0: [ 78 115 138 127 105 133 157 145 141 134 131 105 124  98 142 146 121 114 131 114 124 130 114 110 140  85 108 127 133 125  44 129]
1: [ 91  80 150 133 104 139 100 109 208 240 192 145  93 138 157 145  87 186 188 115 134  81 140  70 240 135 151 133 143 143  69 125]
2: [102 150 107 123 152 147 236 144  74  95  77 107  98 135 110  97 116 107  64 100 136 135  95 118  51 105 121  97 166 120 128 111]
3: [ 91 120 127 122 139 145 206 135 134 133 139  95 125 128 153 143 129  89 118 116 152 119  50  96 126 100 136 146 200 112  96  96]
4: [161 143 136 134 107 124  89 153  83 119  71 114 168 106  74 108  93  80  91 163 106 124 126 162 112 126 115 140  51 159 158 136]
5: [131 120 148 173 120 114 120 131  89 215  85 106 123 132 100  93 101 117 123 130 108 126 159 130 201 133 123 125  73 165 132 151]
6: [133  87 159 180 116 109  88 135 115 255 117 111 106 128 118  99  69 148 173 114 111  70 157  96 255 163 141 129  44 178 136 148]
7: [110  97 143  69  98  98  73  77 212 114 255 152 108 177  95 176 214 214 181 160 137 157 181 166 214 173 131 171 172 170 116 134]
8: [133 137 122 122 122 136 158 136 128 156  95 141 126 118 119 106  90 135 122 123 125 106 134 106 121 128 126  97 133 116 124 127]
9: [127  83 118 103  98 204  76 177 191  59 122 142 255 174 255 240 142 115 137  88 100 167 164  64  64 164 119 136 132 122  87 149]
10: [160 143  88 103 146 119  95 151  61 103 165 121 124 156 124 161 205 165 132  86 141 128 118 170  71 203 165 143  94 165 236 125]
11: [132 132 122 129 121 138 163 134 122 174 103 137 109 130 102  99  85 142 110 121 126  95 129 106 126 140 140 102 128 127 138 124]
12: [129 136 124 152 127 138 193 127 116 123 115 139  92 112 119 106 110 125  85 110 134 117 107 102  97 121 135  96 160 102 134 124]
13: [128 129 103 111 172 132 148 144 114 102 143 146  81 108 125  87 147 142 127 116 130 109 124 156  76 169 116 104 104 114 183 126]
14: [134  92 121 111 111 181  88 169 168  83 122 137 255 165 244 207 145 114 134 101 103 157 160  86  87 168 122 138 120 129 116 147]
15: [146 149 122 159 117 124 170 151 123 106  85 152  92  73 109  99  79 106  88 116 118 103 120 110 106 109 124  84 122  86 135 128]
16: [141 150 127 141 159 120 129 129 137 100 105 168  76  76 109  71  77 121 127 150 129 107 130 133 109  98 117  93 107  94 148 127]
17: [ 86 128 102 116 103 127 116 163  82 109  73  67 152 120  95 154  87 111  67  81 107 131 116 164  96  99 105 129  65 145  49 110]
18: [165 142 129 143 105 141 129 119 125 148 100 151 129 130 106 113  82 139 103 135 128 103 130 102 114 133 149 102 134 123 151 128]
19: [140 115 161  83  93 112  54  80 229 105 213 155 155 139 104 159 157 143 189 214 137 138 143 142 213 122 126 186 177 146 110 124]
20: [124 113 136 104 121 131 108 104 169 109 187 134 147 132 143 162 152 133 147 145 148 132  86 127 136 118 135 160 172 127 111 111]
21: [ 97 108 100 123 109 117  96 183  90 160  96  85 163 107 146 168 113 136 120  49 101 121 148 150 126 140 105 120  33 145  67 137]
22: [218 160 135 164  76 143  65  99 122  91  87 165 175 127 109 145  78 126  79 153 126 124 130 107  81 119 158 107 131 115 166 133]
23: [104  83 149 157 113 133  92 128 159 255 145 133  97 139 144 118  72 174 175 105 117  79 163  83 243 152 147 122  83 162  98 143]
24: [117 133 100 111 110 127 141 162 105 108  80 102 151 114  95 136  95 108  73  98 104 120 125 153  82 129 121 123  85 117  96 117]
25: [156 120 165 132 107 124  93  78 215 146 195 151 147 123 156 165 125 116 185 184 159 112  76  87 207  96 158 175 219 101 115 106]

[114 112 107 118 118 116 100 168  96 151 111  94 168 121 136 160 135 127 122  79 107 127 140 158 126 153 116 137  53 144 105 136] 21 24
[178 145  95 103 163 114 111 154  65  95 156 141 119 151 107 124 210 148 132 120 134 131 129 184  71 221 157 141  87 156 255 138] 10 13
[168 155 102 114 167 117  78 147  65 102 137 139 121 169 109 110 207 148 156 141 131 141 149 189  71 199 169 153  74 165 255 146] 10 13
[139 121 135 109 130 129 105 106 154 107 182 135 142 130 137 152 154 123 146 153 151 127  77 132 127 124 143 163 165 126 141 111] 20 25
[137 121 113 118 190 122  92 121  99 104 138 143 114 116 131  89 152 133 123 127 129 133 120 186  66 158 107 121  70 120 174 130] 13 16
[144 155 114 135 146 128 134 144  91 104 113 138 100 128 112 105 141 131 125 126 131 125 131 143  83 140 147 117 111 131 190 132] 13 18
[ 76 165 165 186 188  79  17 111 116  85  82 103   8 160 122  93 110 171 221 165  85 157 255 174 112  38 128 119   0 114  61 183] 16 5
[113 109 117  84 137 129 171 119 112 129 161  95 164 188 109 148 195 125 109 127 132 158 108 157 121 170 131 171 164 159 146 117] 20 3
[229 158 149 171  82 134  46  88 126 106  94 168 178 137 106 135  91 124 100 177 125 131 146 114 113 126 157 119 125 128 186 142] 22 18
[ 81 111 150 181 136 109 154 158  96 226 105  99  66  99 122  85  96 113 141 106 107 113 154 118 227 115 104 115  64 157 100 150] 5 6
[127 144 114 129 123 159 180 114  66 115  88  87 156 174 115 137 124 113  62 109 144 149  83 115  66 114 138 127 175 152 125 109] 2 12
[130 112 106 106 129 139 104 154  80 154 132 108 218 159 215 198 204 153 158  59 125 168 135 121  92 177 125 127 108 153 136 150] 14 21
[134 126 104 109 164 121 168 160  89  98 123 134 126 136 112 103 171 117  97 112 116 135 129 171  72 181 129 129  97 128 204 134] 13 10
[136 122 123  94 150 121 141 130 142 109 182 127 142 145 134 150 190 115 151 143 146 129  91 145 123 165 145 171 166 120 184 115] 20 13
[228 161 159 184  78 143  64  64 128 114 101 171 165 138 119 133  81 127 101 177 145 137 122  83 122  97 163 111 173 127 175 135] 22 18
[ 75 105 146 139 114 125 123 131 146 171 142 106 103 108 140 135 114 135 154 117 122 122 139 117 180  93 109 131 107 138  44 134] 0 8
[ 94 129 102 114  86 113  70 180 107  94  63  78 159  84  86 159  59 104  77  90  89 117 140 180 113  92  92 127  21 130  30 115] 17 24
[ 88  86 143 102 185 145  50  63 205 124 218 129 110 109 202 128 144 151 200 147 157 125  87 143 137 100  85 144 149  89  39 102] 20 25
[100 141 108 124 132 165 220 115  46 129  82  61 149 191 114 135 130 113  48  90 150 156  67 110  62 110 134 128 194 162 106 101] 2 3
[146 119 105  98 165 114 138 149  80 106 135 124 156 162 103 116 196 119  99 122 114 147 130 196  73 201 134 156  83 146 220 136] 10 13
[ 96 182 115 168 163 138 125 152  98  98  53 150  55 128 122  49 107 131 155 142 120 133 173 139  55  78 162 103  94 113 130 148] 16 15
[216 168 138 149 110 126  68  84 129  82 120 182 128 124  99 120 104 146 115 171 147 124 128 125  94 122 155 108 146 117 203 131] 22 18
[171 121 115 118 139 115  68 122 101 160 176 144 115 155 112 130 177 177 154 123 135 115 142 163 133 208 160 141  83 167 231 139] 10 13
